One vector is turned by the same rotation once a step. Each row is the vector after some number of steps, and that number follows the row.
The counts run from 0 to 1442.
[123 139 138  82 127 116 167 149 181  80 155 156 144 123 105 127 140 144
 144 150  89 122 151 105 112 128  62  75 121 141 130 114 138 130 122  96
 116 121 165 148 110  92 104 140 105 167 131 133 109 107  82 102 149 128
 166 163 151 116 158 115 131 111 134 197 158 117  96 142 102 107 141 161
 112 141 148 111 120  91 141  87]
862
[130 124 136  94 134  72 176 162 155  90 148 120 139 113  95 116 160 156
 153 160  98 125 164 133 101 132  76 122 144 119 104  97 146 155 124  83
  98 146 146 147 138 138 120 157 109 143 151 132  65 111  77 113 130 118
 167 153 144 116 149  82 136 100 142 188 152 122 121 144 110 111 102 170
 109 162 111 108 124 103 103 125]
726
[118 135 124  93 145  83 179 165 169  85 156 124 130 122 103  98 144 135
 153 158 104 127 156 122  98 136  71 110 140 137 113  88 148 148 124  88
 108 148 145 136 147 132 118 168 124 151 137 137  83 116  92 123 137 129
 164 162 160 107 156  84 130 104 146 204 150 133 114 145 116 101 104 158
 111 170 112 112 142 108 102 138]
412
[125 130 140  90 131  86 173 166 176  84 149 138 124 121 104 112 145 150
 153 145 104 116 168 114  87 136  79 108 132 128 120  99 149 153 129  93
 112 142 158 136 142 127 130 153 122 152 137 135  85 106  85 105 136 122
 171 163 155 119 152  77 133 100 148 208 159 132 118 142 111 106 101 151
 114 179 125 113 135 104 104 114]
416
[118 138 127  98 138 103 177 155 164  88 147 106 131 132  80 117 158 146
 136 168  94 148 127 143 111 123  47 111 148 127 106  86 145 141 131  80
  97 137 128 139 145 129 123 175  94 159 124 119  69 133  87 138 147 132
 158 144 153  98 162 112 132 109 136 182 153 132 118 138 122 108 136 180
 112 144 109 109 144  94 113 153]
220
[126 128 132 105 147  88 176 147 157  77 158 124 127 137  95 113 163 147
 152 149 106 151 146 141 112 123  56  99 127 108 115 101 126 134 119  97
  97 161 147 156 145 133 116 170 114 162 131 132  99 115 113 137 128 125
 150 155 140  97 148  83 130  98 139 194 166 140 113 143 112  98 106 198
 116 156 100 121 129 106  95 153]
1344
[140 138 147  93 108  97 168 184 181  83 138 123 136 121 117 136 130 149
 160 152  96 111 178 111 118 134  83 107 135 139 110 111 151 128 145  94
  98 133 158 122 129 120 124 146 117 141 136 144  81 103  62  95 141 115
 178 159 154 108 143  84 134 103 155 185 162 117 123 143 100 108 118 149
 114 168 129 106 128  94 124 112]
481
[128 136 113  95 130  77 171 169 170  81 162 120 123 132  93  97 163 151
 148 155 110 129 150 137 119 131  86 101 121 125  99 100 134 128 119 104
 110 161 137 140 142 135 108 175 105 154 132 138 106 115 113 147 152 119
 164 147 149 111 147  82 130 101 140 195 145 141 108 155 111  97  87 182
 123 148  94  92 141  98 109 160]
909
[129 119 140 102 125 100 171 161 170  78 134 117 123 138  95 120 159 148
 150 147 109 150 147 147 109 120  63 106 112 103 118 107 134 120 125  93
  92 146 143 132 155 134 140 174 102 158 122 134  94 114  82 131 137 125
 158 145 144 111 154  79 133 110 153 189 175 140 117 130 119 109 100 178
 104 161  95 113 142  93  85 154]
941
[125 135 128  84 101  83 159 172 180  84 160 124 140 129  98 138 150 174
 143 147  97 115 173 114 119 143 102 101 127 148 106 122 136 129 137 107
 111 127 154 138 102 118 123 142 111 154 161 133  93 100  91 103 140 103
 168 164 153 105 123  88 130  90 148 194 152 133 111 144  91 108 112 180
 136 152 144 109 130  95 139 113]
1418
[127 130 134  74 103  99 156 151 185  79 160 147 126 131 102 135 153 158
 155 136  88 126 170 112  97 128  85  90 106 119 123 130 116 125 135 110
 103 132 159 145 132 111 138 130 110 169 143 141 100 110 103 106 143 107
 164 159 126 114 123  87 118  91 138 207 165 129 116 143  82 107 104 198
 123 144 129 114 118  98 123 114]
1014
[140 126 143  97  92  99 157 173 186  68 138 130 128 133 117 136 149 141
 165 147 107 131 164 129 114 112  94 103 118 113 116 132 130 119 143  98
  88 142 148 134 142 123 129 135  97 159 130 150  92 106  80 109 149 106
 173 162 139 120 132  76 119 101 137 186 173 124 116 135  94 114  88 185
 108 149 113 104 128  97 117 129]
169
[123 130 151  93  99  97 163 177 167  76 143 118 137 131 112 136 145 144
 165 146 105 134 159 120 108 118  88 111 133 128 123 117 146 137 147  88
  92 139 152 153 121 125 120 132 105 158 147 146  79 108  75  97 134 120
 172 178 158 111 133  84 120 101 132 188 174 122 112 128 103 116 110 177
 100 171 127 112 130 110 117 121]
1072
[114 128 131  98 142  90 173 154 157  83 164 117 128 133  99 113 152 144
 156 148 104 149 150 138 101 127  62 102 135 122 121  95 140 152 128  95
 103 155 152 150 137 140 116 166 123 166 139 136  91 112 112 122 132 129
 153 171 154  96 149  84 121  98 142 206 168 146 118 132 128 103 111 188
 111 176 104 120 138 109  99 145]
629
[128 145 114  95 141 120 178 155 191  77 152 125 130 142 100 115 148 143
 140 164  91 142 141 125 117 128  46  85 117 128 111  93 138 110 115 108
 108 137 139 119 149 106 130 180 107 164 108 126 102 134  98 148 155 133
 158 127 144  97 159 110 137 116 149 192 156 137 108 152 106  90 130 175
 124 130 102 109 140  87 113 148]
93
[117 124 138  97 126  88 166 162 163  77 146 135 126 133 103 106 161 154
 154 136 112 138 153 137 104 125  81 101 110 113 123 117 126 134 124 104
 102 154 158 145 134 128 121 163 121 159 136 149 108 103 108 121 135 119
 158 169 152 109 137  71 122  98 147 210 169 142 107 137 115 102  82 184
 110 174 105 115 139  99  92 143]
632
[127 130 127  97 106  91 168 179 180  71 152 134 123 140 112 123 144 155
 154 137 117 129 171 125 118 130  94 105 111 124 111 121 132 119 138 110
 103 150 153 126 139 121 131 156 118 152 134 155 108 102 100 120 143 114
 163 159 145 107 128  67 133  97 157 203 168 143 114 144 103  95  81 179
 120 172 107 105 141  96 103 144]
696
[113 139 123  79 123 104 161 142 178  90 171 136 138 142  97 141 154 162
 144 138  85 130 158 106 106 137  70  79 121 147 123 114 125 125 134 110
 114 120 156 152 108 107 122 140 118 174 144 132 101 119 106 114 134 118
 155 159 137  95 135 114 117  93 132 206 156 139 110 144  85  98 145 206
 134 138 144 129 119 103 148 113]
1019
[132 136 132  91  88  89 151 165 178  72 149 125 144 127 104 139 160 161
 150 147 102 117 159 128 138 131 103  93 119 137 105 130 132 117 140 100
 105 136 146 144 104 113 107 138  89 153 146 137  92 101  82 105 149 100
 178 152 141 116 130  93 133  92 127 187 156 118 109 149  90 108 109 190
 125 135 133  99 126  86 140 109]
1294
[135 134 128  99 108  75 169 183 166  73 147 100 135 122 104 112 154 148
 158 164 104 128 153 137 132 126  93 119 137 130  94 100 149 137 138  91
  94 157 131 146 136 134 107 158  96 147 143 141  73 108  80 125 142 117
 179 156 154 108 141  79 132  96 133 176 153 122 116 150 108 108  97 180
 112 148 104  93 136 101 116 146]
787
[123 123 159  93 114  97 159 158 163  83 142 135 140 129  97 142 155 159
 153 139  96 131 160 121 109 122  76  96 125 125 126 127 131 136 140  92
  92 126 167 156 113 122 125 128 108 157 152 134  85 105  78  88 128 110
 157 172 141 104 132  96 125  99 130 195 175 124 113 133  99 118 134 193
 115 155 138 131 113 102 122  99]
951
[125 150 118  87 138 114 176 156 184  93 155 111 144 137  98 126 137 147
 131 170  86 133 140 113 121 136  44  89 136 149 105  86 148 125 126  98
 105 121 140 120 133 103 118 173 116 159 118 113  89 136  84 128 150 131
 155 132 152  86 159 118 138 118 144 182 148 136 112 145 107  94 164 168
 131 139 127 110 145  94 134 136]
91
[121 127 138  93 107  69 163 169 149  81 140 116 133 127  82 125 168 167
 148 146 115 133 160 148 118 128  95 116 129 124 110 116 134 135 135  93
  94 143 145 154 118 142 119 156 101 153 161 135  87 103  89 109 133 108
 159 165 154 108 133  80 130  92 142 194 167 135 116 132 109 110  99 190
 112 162 117 105 136  95 108 138]
1350
[132 124 149  92 126  85 172 151 159  85 147 129 141 112  90 138 162 178
 142 144  96 120 170 129 111 135  82 108 133 124 116 118 132 133 126  92
  92 126 167 149 109 123 123 139 104 146 157 124  77 101  71 102 127 100
 161 157 136 105 134  96 142  96 141 190 155 120 113 140  96 108 132 180
 116 148 136 115 116  88 118  92]
328
[127 143 134  86 140 111 163 140 192  82 152 160 134 134  93 117 153 148
 132 149  90 133 138 118 109 122  46  70 106 136 124 108 122 118 107 103
 114 126 156 137 125  91 121 158  94 176 121 121 118 116  91 120 158 130
 157 146 152 111 159 122 137 110 143 202 151 126  94 135 111 101 144 162
 114 126 132 116 124  80 130 114]
25
[115 143 123 103 139 113 169 153 174  77 148 135 133 150  83 127 167 158
 130 145 104 148 128 144 130 123  50  73 110 125 119 113 128 103 119 108
 108 128 146 135 117 110 119 182 101 167 121 125 130 112  99 136 142 126
 148 148 157  84 143 110 135 113 151 190 167 144  96 135 117  95 143 193
 117 138 116 118 143  75 116 145]
1150
[134 132 148  91 102 120 155 144 191  70 135 145 135 133  97 146 160 150
 137 144  91 134 147 123 118 113  60  84 106 119 130 133 118 106 130  97
  95 112 158 133 128  98 136 137  86 171 128 125 103 117  68 110 156 116
 161 145 138 115 148 110 134 117 137 184 170 111 101 127  89 110 140 187
 108 123 133 108 119  82 127 108]
551
[115 149 112 103 120 110 167 173 185  74 155 120 124 147 117 115 147 129
 153 157 108 153 142 133 125 123  60  89 117 125 113  97 134 117 132 103
 106 154 137 136 146 125 115 173 115 173 116 147 112 119 113 141 151 138
 163 152 151  99 149  90 120 103 139 195 163 147 107 142 113  92 104 190
 116 147  95 109 147 104 112 164]
688
[132 143 137 110 146 108 177 173 172  67 146 131 133 124 119 108 140 131
 157 155 111 138 149 128 119 118  59  99 124 117 118 102 144 129 115  91
 102 161 151 136 147 126 107 167 109 152 116 138 103 112  84 131 147 140
 159 152 161 107 165  79 140 120 147 183 160 128 102 144 121  98 106 148
 100 158  92  96 134  93  96 138]
1376
[134 126 155 103 110  90 165 178 167  74 143 125 151 117 109 139 145 161
 157 151 107 112 173 121 136 133  93 106 125 136 109 121 140 119 139  94
  96 139 162 141 111 131 111 143 103 139 146 135  86  92  66 104 131 108
 170 156 154 101 126  83 151 100 148 171 157 116 107 148  91 101 122 166
 117 154 129 108 120  90 124 102]
264
[124 135 118  91 114  67 166 179 169  81 150 115 128 123  97 109 158 159
 146 158 109 119 158 135 118 135  99 114 128 137  95 102 140 133 132 102
 109 150 135 137 127 131 113 171 106 150 149 137  87  99  94 126 145 111
 173 151 157 113 141  77 141  93 148 195 148 137 110 145 111 105  89 170
 118 158 113  91 151  98 114 150]
912
